In the rows, zero is written as 128.
Where one turn sends some rows of the set: a few examples, then the rows asked
Ruv: [ 94 100 168 132 128 107 106 111 121 124 143 131 145 104 104 119 130 107
 144 103 118 129 139 158 128 131 139 107 119 139  99 128 111  98 105]
tuv: [127  94 142 134 125 126  79 139 146 138 133 118 131  99  93 121 105 125
 139 102 140 157 111 139 139 137 150 103 121 152 136 105 106 100 161]
fomul: [124  98 144 129 111 131 102 132 150 139 128 125 123  96 104 110  98 118
 137  98 143 150 110 141 139 131 152 112 114 159 136 111 103  91 148]
vope: [118 119 157 148 100 147 116 113 119 118 114 109 146 109  70 116 135 142
 133 123 104 118  96 153 162 112 150 131 119 148 134 118 144 110 132]
Ditun: [103 108 151 142 111 139 107 112 124 111 105 113 150 114  69 134 147 144
 126 128 108 119  98 136 156 108 148 127 133 138 127 109 134 106 130]
por: [133 104 140 119 118 130  79 136 141 145 128 112 123  96 100 108 112 113
 141  93 146 151 110 140 145 128 148 113 125 153 125 113 103  93 150]
nazu: [121 115 130 145 120 154  93 132 138 113 140 145 154 108  90 113 134 133
 130 129 108 136 105 138 135 130 125 122 130 132 119  85 108 143  96]
pim: [131 123 126 136 120 146  82 142 129 123 127 126 153 104  89 109 121 138
 137 125 131 129 119 150 142 132 130 126 131 124 119  72 112 141  90]
dok: [120 123 154 138 106 147 101 113 115 121 120  97 142 104  78 117 144 140
 128 121 109 125 102 143 162 110 155 143 135 143 122 121 151 111 132]
Lalun: [120 102 159 125  92 107  91 134 149 124 161  97 166 100  95 113 128 113
 128  97 130 165 129 151 127  99 153 136 126 128 113 111 139  98 119]
vumip: [ 99 101 172 143 121 117 117 110 120 126 142 113 144  94 103 113 121 117
 138 104 112 134 143 168 133 136 149 104 119 123  97 134 121 113  99]
goda: [136 104 162 130  87 106  74 144 162 126 132 105 158 118  91 105 110 118
 149  94 127 153 118 157 146 109 151 109 127 102 116 110 120 111 117]
situ: [128 110 128 149 126 150  92 140 136 128 140 131 159 106  82 114 121 137
 136 129 119 141 122 154 140 133 136 107 123 129 118  80 108 149  90]
mesiz: [102 106 170 135 121 112  98 116 120 132 139 114 145  88 104 106 114 114
 151 108 119 130 152 157 141 137 155 121 124 126  92 128 123 102  94]
gebis: [142 107 152 126  91 112  83 146 144 136 132 100 172 109  69 120 147 124
 135 104 123 151 116 154 146  89 137 124 129 119 128  99 138 116 120]
tegi: [124 111 154 128  77 127  86 146 152 106 162  97 171 120  82 100 118 135
 137 106 113 141 115 153 142 110 152 135 122 117 114 103 132 121 103]
rem: [130 118 133 143 118 144 101 140 131 128 131 139 158  94  85 114 123 143
 135 129 124 129 117 148 133 131 124 127 118 138 133  74 114 142  95]
fem: [107 115 152 135 102 136 111 110 117 123 124 102 143 107  71 128 142 156
 120 110 107 127  99 142 153 116 155 123 130 142 133 121 146 109 141]
Mabis: [107 106 175 148 123 108 113 108 125 139 131 135 148  90 102 111 111 112
 153 108 115 135 147 162 136 134 151 111 117 132 106 125 123 101 100]
dufip: [122  82 150 128 119 129  89 142 152 130 128 129 126 105 102 118 111 113
 145 104 125 142 117 128 145 136 149 108 121 149 125 121  93  97 153]

Mabis goes to rem
tegi goes to goda
Now find these:
tuv goes to fem
nazu goes to dufip
dok goes to mesiz

Where one turn sends some rows of the set: a few examples, then the rows asked
Kibi: [114  94 123 121 144 140 145 124 124 148 134 126 124 126 132 143 152 112
 100 133 124 118 145 121 155]
tizog: [145 124 120 145 133 127 140 136 131 137 132 120 132 132 132 120 165 135
 150 132 135 133 134 140 130]
Zubu: [121  99 166 146 145 136 139 115 126 135 156 124 126 112 116 133 103 128
 144 144 139 135 153 133 117]
pumar: [128  97 147 118 139 136 144 139 114 118 150 134 147 119 118 152  92 122
 101 136 133 134 142 112 120]
ridip: [127 124  88 146 134 131 142 101 127 136 134 121 131 118 125 135  91 133
 141 129 136 131 122 130 121]
Lizo: [141 123 121 140 131 130 137 142 134 132 136 124 132 133 131 125 169 131
 153 132 134 129 136 132 136]
daz: [118 112  92 157 149 143 138 112 126 152 131 128 128 119 123 130  97 123
 123 119 148 131 125 129 116]
Noza: [122 101 161 131 150 130 138 119 134 136 153 121 122 114 113 126 101 132
 157 139 146 133 162 135 118]
nudum: [120 153 105 109 155 129 144 147 125 123 116 134 134 138 120 128 112 120
 110 135 138 145 136 132 135]
Zov: [139 119 125 144 137 136 136 146 133 137 136 127 132 133 131 125 171 125
 148 131 136 124 137 127 137]
nota: [144 106 141  98 150 121 148 136 127 133 135 123 142 122 117 128  82 143
 119 126 145 127 155 125 106]
rara: [130 155 111 109 163 129 147 149 128 138 109 134 136 138 122 123 109 124
 110 132 142 130 141 129 128]
Gidup: [113 100 112  97 141 126 142 124 134 134 135 121 118 129 127 139 149 120
 125 132 126 123 153 124 163]
Tapab: [127 103 165 138 147 132 141 114 130 139 152 121 126 113 116 129 100 133
 152 143 141 130 158 134 115]
Gope: [145 121 123 151 138 132 141 139 130 144 130 122 133 132 133 118 166 131
 140 129 137 132 133 141 126]
Kogi: [133 100 127 130 144 135 155 110 120 162 125 117 128 124 137 135 142 124
  92 134 122 116 140 132 136]
Para: [111 106  96 148 156 150 133 126 134 154 135 139 127 120 119 135 103 112
 130 115 153 113 136 110 128]
Tiga: [143 112 118 112 141 117 158 103 127 158 118 107 125 127 137 126 135 140
 113 133 123 120 145 144 132]
daf: [130 112 108  92 139 112 149 112 135 139 125 110 119 129 131 128 139 138
 133 132 125 125 153 138 149]
Savas: [126 100 129  91 149 120 140 143 130 117 141 125 136 125 111 131  87 137
 123 123 148 144 155 128 117]
Fur: [126 127  91 131 132 131 139 109 135 130 140 127 130 117 123 143  95 130
 160 130 135 114 132 111 134]
zakev: [116 116  96 133 146 142 133 124 139 140 141 137 128 119 119 142 102 116
 154 122 145 104 140  99 139]
zak: [113  97 159 133 150 133 134 123 133 131 155 124 121 115 112 128 106 128
 153 139 147 140 161 135 122]
Sus: [115  94 133 102 142 129 137 145 121 109 151 131 138 123 110 145  94 124
 111 131 140 148 148 119 126]
tef: [113  95 163 142 148 137 135 120 128 131 157 124 124 114 113 133 106 124
 145 142 143 141 155 134 122]
Difek: [141 117 126 152 140 138 138 145 130 145 132 127 132 132 131 122 169 125
 140 129 138 126 135 132 131]
bave: [130 157 121 121 148 137 149 145 119 128 120 141 144 134 126 142 113 114
 105 145 127 121 133 112 138]
davo: [146 104 151 115 144 132 151 133 118 134 140 128 149 119 121 141  85 133
 104 133 136 121 147 116 108]
nis: [120 154 111 116 146 134 145 145 120 116 123 138 139 136 122 141 114 114
 107 142 129 140 130 122 142]
Vek: [137 158 120 116 159 135 150 147 124 140 112 138 142 135 126 132 110 119
 106 136 135 115 138 116 130]

Tapab goes to tef
bave goes to nudum
ridip goes to Para
Now find these:
daf goes to Kogi
Sus goes to nota
Difek goes to Lizo

Where one turn sends some rows of the set: a few examples, then the rows asked
Tudil: [127 110 139 119 103 138 108 160 122 133 140 130 113 128 146 119 140 123
 140 154 136 134 121 103 109 121 119]
sena: [121  97 128 111 115 123 122 150 143 140 133 112 108 116 135 135 125 136
 150 119 155 144 126 129 115 120 126]
fosit: [149 109 170 133 113 120 132 146 134 119 145 111 122 126 122 123 129 129
 156 120 128 159 117 132 126 115 122]
benu: [152 128 113 119 153 144 128 118 131 112 127 117 136 138 100 127 120 113
 125 139 125 135  97 119 136 132 137]
gube: [125 125 165 129 109 109 135 149 117 128 139 122 129 136 147 133 140 145
 155 126 121 154 120 138 128 123 123]
fek: [123 129 123 143 142 145 132 109 123 113 118 138 151 151 116 129 130 140
 123 121 126 126 117 145 148 135 127]
zelo: [121 139 120 138 137 122 128 134 137 125 148 116 114 136 118 101 130 116
 114 131 107 158 134 139 122 115 148]
zusu: [151 122 111 119 151 135 127 115 132 109 133 111 132 139  97 116 123 118
 120 140 125 133 100 122 131 131 131]
budo: [149 134 106 136 137 122 133 127 126 126 137 137 126 142 119 154 135 116
 115 137 113 102 112 123 140 140 132]
Bav: [122 136 116 131 131 131 129 116 142 137 148 112 110 118 111 106 123 114
 107 132 105 146 129 130 114 117 137]
guteb: [129  98 151 134 110 149 114 142 130 124 131 134 111 132 142 102 130 141
 141 141 143 133 130 110 109 115 113]
laper: [129 105 147 139  93 141 104 146 124 134 134 147 119 119 146 123 146 129
 142 132 135 130 130 120 118 123 112]
vupu: [151 139 109 136 141 134 131 123 128 127 129 142 130 141 120 161 130 121
 121 135 116 109 110 123 141 141 138]
tem: [127 107 139 119 129 119 106 135 110 117 120 142 130 117 127 106  95 132
 144 134 128 125 144 115 132 136 110]
Zeku: [120 133 119 142 142 136 135 103 122 112 118 137 151 146 116 126 131 134
 122 119 119 121 111 137 142 140 116]
fero: [126 132 123 137 147 145 135 104 122 114 112 137 148 148 117 129 128 136
 127 122 122 127 110 135 145 137 128]
tak: [ 99 142 125 148 130 133 140 109 136 137 142 124 120 129 123 108 126 126
 109 121 102 137 137 134 118 119 127]
rar: [134 133 164 123 124 131 118 138 132 101 127  93 114 107 126 149 111 121
 149 136 126 133 132 118 131 124 139]
Pud: [132 127 127 129 121 120 103 140 111 125 130 153 128 112 134 131 103 133
 142 145 123 126 144 118 123 148  97]
kidad: [114 146 124 160 134 126 134 126 140 128 148 132 119 144 127 111 129 130
 113 124 105 148 144 144 123 117 135]
Bigil: [146 100 134 131 134 131 133 124 114 124 126 103 115 113 133 118 138 139
 140 121 135 120 110 113 108 128  89]
bab: [140 105 128 119 132 120 134 137 105 130 131 103 112 115 144 133 144 128
 138 129 128 108 108 107 110 132  99]
memu: [133 145 160 142 119 131 123 135 133 110 128 109 112 112 136 167 115 134
 147 137 123 124 139 122 129 132 126]
morap: [111 103 137 129 111 127 136 157 146 142 140 120 112 127 139 150 121 126
 149 113 150 126 128 116 116 120 118]
gima: [133 106 136 134 121 128 132 127 107 127 123 114 126 107 142 134 148 126
 142 113 126 114 108 118 117 133  86]
Zis: [105 114 132 128 115 134 128 146 145 139 134 117 118 124 139 141 126 142
 153 122 153 149 122 126 107 126 104]
veru: [147 135 105 137 136 133 127 131 126 128 140 138 133 144 118 163 133 116
 118 143 118 111 115 130 141 140 137]
zazut: [123 139 115 145 125 123 135 121 138 147 152 128 104 124 124 126 129 115
 105 125  98 123 140 130 120 120 141]
Bidu: [119 139 164 127 125 133 120 127 125 101 117  99 119 114 136 145 115 148
 150 135 127 138 137 129 132 127 130]
Zulof: [147 121 114 123 152 146 129 125 134 109 134 111 137 146  99 122 122 116
 122 145 131 135 103 123 135 127 137]
bosul: [130 140 120 154 128 120 130 140 142 132 157 129 111 136 122 121 131 107
 110 125 102 139 140 138 127 116 145]
fisul: [134 118 135 122 128 124 111 150 118 118 136 138 129 117 124 121  92 108
 142 147 126 125 135  99 120 139 102]
Vid: [153 123 160 137 117 112 140 157 132 130 154 119 108 140 137 145 129 145
 154 140 124 142 123 122 117 121 122]

gima goes to Bigil
tem goes to fisul
gube goes to fosit
Now find these:
bosul goes to kidad
veru goes to fek
guteb goes to Tudil
zazut goes to tak
memu goes to Bidu
sena goes to morap
vupu goes to fero
Zeku goes to zusu

